Where one turn sends some rows of the set: a few examples, then the rows asked
k_879: [ 23   3   1   8   6  -4   1  29  21 -11 -16  19 -26  27  28  35  11   3
 -12  -8]
k_393: [-12  -8  23 -37  14 -20   8  -6   1  -2  28   1 -12  23  -1   1  22  -3
  -9  10]
k_436: [  4  -8   9  -4   4   7  -5 -15  27  15  16  35 -19   2  -4  23  50   6
  12  -4]
k_151: [-13  -8   9 -10  24   0  24 -16 -19   9  13  21  -6  -8  13  21  44  -9
 -10  16]
k_645: [ 11 -14  35 -10  11  -7  -8  21  -2 -30   3  13 -15  20  -4  20  45  19
  -7  -3]
k_132: [ 21  -2  -4 -12   1  14  23   3  21   8  25  13  12  30   4  51 -10  -9
  -1   0]
k_680: [  7   5  -2 -19  10   1  45 -17  25  17   5  10   1  24  13  52  38  -6
 -17  -3]
k_673: [  6 -27  10  21  11  23  10 -15  13 -13 -21   9 -23  12  20  23  37  -6
  -1  38]
k_831: [ -3   2 -11   7   1  -9  -6   7  22   0  18  26 -17  52  14  11  31   4
   6  18]
k_803: [-19 -23  20 -13   3  10   1 -10  -4   2 -20   1 -24  38  31  24  11 -18
 -27  17]
k_46: [  0 -16  25  -7  39  22  14  -6  -6  -7   0  21  -7  10 -13   5  -5  -1
 -15  -1]
k_157: [ -7 -24   7 -17  18   3  22 -18   5 -22   4 -18   6  28  -2  15  21  44
 -12  18]
k_796: [-27   1   1   7  11  33  -2 -29   4  -9 -11  20   4  29  28  28  33  15
  -5  27]
k_389: [ 14   2  17   0  -4  36  13  -7  17 -16  -9  16 -16  24  42  48   5   2
 -30  -2]
k_995: [ -1 -31   5 -14  16   4  16 -17   1 -22   4 -25   6  26  -2  14  17  38
 -10  18]
k_60: [ 11   0  -3 -18  11  -4  41 -16  22  21   0   4   2  27  12  47  40  -7
 -17 -12]
k_903: [ 19   2   1 -17   0  12  25   4  26   2  26  10  14  25   2  53 -10  -1
  -4   7]
k_726: [ 14   0  27   0  -7  34  14  -7  14 -24  -5  12 -17  29  38  45   0  -4
 -24   8]
k_821: [  1 -29   8   5  11   2   8   3  27 -40  11  23  10  26  14  20   6  24
 -19 -20]
k_56: [ -6 -14  -9 -14   8   0  -2 -10  -6  -9  19   1   9  30   8  50  -4  12
   3  38]
k_828: [  6   5   8   4  25  17  -3  -2   2 -17  -6  35 -24  21   0  16  43  16
   6 -17]
k_517: [-11  20   8 -12  -3 -10  -9   6  25   4  10   5  16  42  13  37  41   3
 -24  24]
k_801: [ -4 -44  14   6   7   6  -5   1  38  -6  -3  22  -5  26   2   7  10  12
  17  14]
k_697: [ 21 -14  27 -12  -5  21 -10 -12  28  -9  12  19 -29  -2   2  35  17  -9
  12   9]
k_161: [ 15   1  33  -4   1  13 -18   4  -2 -14  10   7 -26  15  -4  36  35  -1
  -8  37]
k_297: [ -8 -10  -5 -14  13   2   2  -9  -6 -18  20   4   4  31  10  51  -5  21
  -4  39]
k_40: [-23  11  -2   8   9  32   4 -30  11   3 -10  23  -2  27  28  24  31  17
   2  19]
k_966: [  6  10   6 -12  19   5  -1  -6 -16  12  17  20 -32   5  12  31  -4   0
 -25  15]
k_863: [ -3 -12  11   3  10   0  13  14  12   0  -4  -7  19  32  -7   3  36 -24
 -33   4]
k_699: [ 22 -13  24   5 -12   0  20  23  23   5 -11  -7  -8   7  20  21  50   9
 -12  16]
k_753: [-11  19  15  -5   2 -13  -7  11  15   0   3   4  19  40   7  35  41   9
 -23  30]
k_483: [  5 -33   3   0 -13  11  -6  -5  24  14  14  -7 -13  12   9   3  -5  11
 -32   4]
k_107: [  3 -25  16  -4  -4   1   8 -12  49  -1   2  -5  18  -1   9  25  42  19
 -30   4]
k_67: [  2 -31  11   1   7  10  -1   3  32 -37  15  22  14  33  11  22  -2  18
 -20 -12]
k_427: [  4 -19  10  -3  25  20  34 -20  -5   9 -25   0 -11  27  11  32  26  31
 -26  -5]
k_44: [-19   6 -28  -5  -2   1  -7  -9  11   5   0  -5   2   5  27  10  23  -8
   1  10]
k_11: [  6 -25  17  -2  -7  -5   6 -17  54   7   7   0  11   0   6  29  34  12
 -27   9]
k_359: [  2 -17  11  -5  28  22  39 -21   6   7 -21   8  -9  22   8  35  24  33
 -27  -7]
k_413: [ 15   0  17 -26  10   5  21   4  14   2  13  -2  -3 -19   3   7   7  -1
  -5 -12]
k_384: [ -6 -25  -5  11   3  16  14  20  -9  -2  -2  30  12  11  29  24   6  -4
 -14 -17]

k_680 goes to k_157
k_161 goes to k_436
k_151 goes to k_393
And these:
k_44 goes to k_863
k_726 goes to k_40
k_879 goes to k_673
k_107 goes to k_67
k_60 goes to k_995

